Questions about the array below. Rows and columns are numbered from 1.
1) Which number is the entry at row 1, column 1?
2) Which number is the entry at row 1, column 2?
3) Which number is the entry in the bottom-right corner?
4) Which number is the entry in row 3 and column 1?
5) Which number is the entry in row 1 and column 3?
6) Which number is the entry at row 3, column 3?
7) Which number is the entry just right of the smallest entry?
8) Which number is the entry just left of the largest entry?
[[128 117 121 118 130 118 129 137]
 [137 117 126 124 141 128 120 122]
 [144 128 114 123 138 136 123 115]
 [128 130 121 122 139 127 130 114]
 [144 129 113 123 142 135 123 115]
 [119 140 135 117 133 118 122 121]
 [143 130 119 122 139 133 123 117]
 [139 128 120 124 139 130 125 119]
 [ 99 143 131 108 149 102 140 107]
 [137 118 137 121 126 122 133 128]
 [124 118 114 119 133 115 125 141]
 [133 127 112 119 138 125 132 116]
 [132 121 127 123 134 127 126 123]
 [135 126 123 124 134 127 128 123]
 [125 131 130 125 128 126 127 126]
 [123 133 120 116 144 118 133 108]]
1) 128
2) 117
3) 108
4) 144
5) 121
6) 114
7) 143
8) 108

[[115 146 114 116 124]
 [132 134 133 125 133]
 [134 132 111 121 102]
 [127 147  99 122 100]
 [128 123 132 127 122]
 [131 126 136 130 122]
 [130 124 123 128 120]
 [128 128 139 133 125]
 [120 138 135 136 137]
 [137 127 122 127 116]]
Indices start at 1.
Report the smallest entry.
Answer: 99
Report the top-right entry.
Answer: 124
Report the entry in row 1 and column 3.
Answer: 114
The entry directly above the largest entry: 132
Report the entry just left of 126.
Answer: 131
Report the bottom-right entry.
Answer: 116
The top-left entry: 115
The entry just left of the largest entry: 127
Report the entry directly below 138.
Answer: 127
Report the bottom entry of the column that holds the smallest entry.
Answer: 122
Report the entry directly above the smallest entry.
Answer: 111
The bottom-left entry is 137
The entry in row 1 and column 2 -> 146
The entry in row 2 and column 1: 132
Report the entry directly below the largest entry.
Answer: 123
The entry just left of 102 is 121
The entry in row 2 and column 2 -> 134
The entry at row 3, column 1 is 134

Read these off the table that follows. Counting starts at 1.
1) Give the entry in row 1 and column 2.
2) Give the top entry of the column that holds the smallest entry.
3) Give the top-left entry.
4) Give the entry in row 1 and column 3.
5) Give the bottom-left entry.
6) Give the bottom-right entry.
7) Give the smallest entry.
8) Give the entry just left of the largest entry.
130	138	136	131	142	126	136	127	132	129	132	120	123	119	132
132	135	146	144	132	134	132	114	143	138	136	123	116	125	144
127	119	130	132	127	130	137	125	136	119	115	123	135	131	139
125	124	124	118	136	133	131	145	120	126	132	123	129	141	116
133	135	139	151	119	123	124	126	141	156	133	126	123	137	134
123	139	127	131	103	133	135	123	123	131	129	129	135	131	142
123	118	125	115	127	128	130	138	126	121	124	123	128	132	132
125	141	135	130	121	121	126	142	128	138	134	130	127	135	124
125	131	134	145	135	130	143	126	137	147	133	118	127	138	131
123	130	131	116	127	128	131	138	122	123	134	124	123	123	133
128	142	144	147	128	128	136	121	140	143	132	124	124	127	138
127	127	131	128	144	131	145	131	122	125	126	122	123	123	137
124	136	131	123	135	125	136	136	123	126	133	124	126	120	127
124	140	136	121	123	124	124	137	126	130	135	130	122	123	131
1) 138
2) 142
3) 130
4) 136
5) 124
6) 131
7) 103
8) 141

[[134 129 127 150 129 116 124 128 130 114]
 [134 127 131 108 128 132 131 123 135 124]
 [126 127 124 126 126 121 132 125 127 122]
 [127 126 138 119 128 141 132 127 126 123]
 [123 126 125 118 127 121 118 125 127 133]
 [137 127 118 109 126 120 129 130 118 129]
 [142 129 131 119 126 119 133 129 128 132]
 [131 127 126 125 129 134 126 124 125 121]
 [138 126 123 121 129 133 129 132 126 133]]
Rows and columns are numbered from 1.
The entry in row 3 and column 3: 124
The entry just right of the largest entry is 129
The entry in the top-left corner is 134
Report the top-right entry.
A: 114
The bottom-left entry: 138
The entry directly below the largest entry is 108
Report the entry at row 2, column 3.
A: 131
Report the entry at row 3, column 2.
A: 127
Report the entry just left of the largest entry.
A: 127
Report the entry in the bottom-right corner.
A: 133
The entry at row 3, column 1: 126
The entry in row 2 and column 1: 134
Report the top entry of the column that holds the largest entry.
A: 150
The entry in row 1 and column 2: 129
The entry just left of 120 -> 126
The entry directly below 135 -> 127
Report the bottom entry of the column that holds the largest entry.
A: 121

M =
[[110 121 134 123 122 117 109 140]
 [116 121 129 122 122 103 118 119]]
Rows and columns are numbered from 1.
Give the top-left entry.
110
The entry in row 1 and column 2: 121
Give the entry in the top-right corner.
140
Give the entry directly above 118.
109
Give the entry in row 2 and column 3.
129
Give the entry in row 1 and column 3.
134

W = 151,143,137,148,122,101,144,133,104,131
What is the entry just right of 151?
Answer: 143
The entry just right of 122 is 101
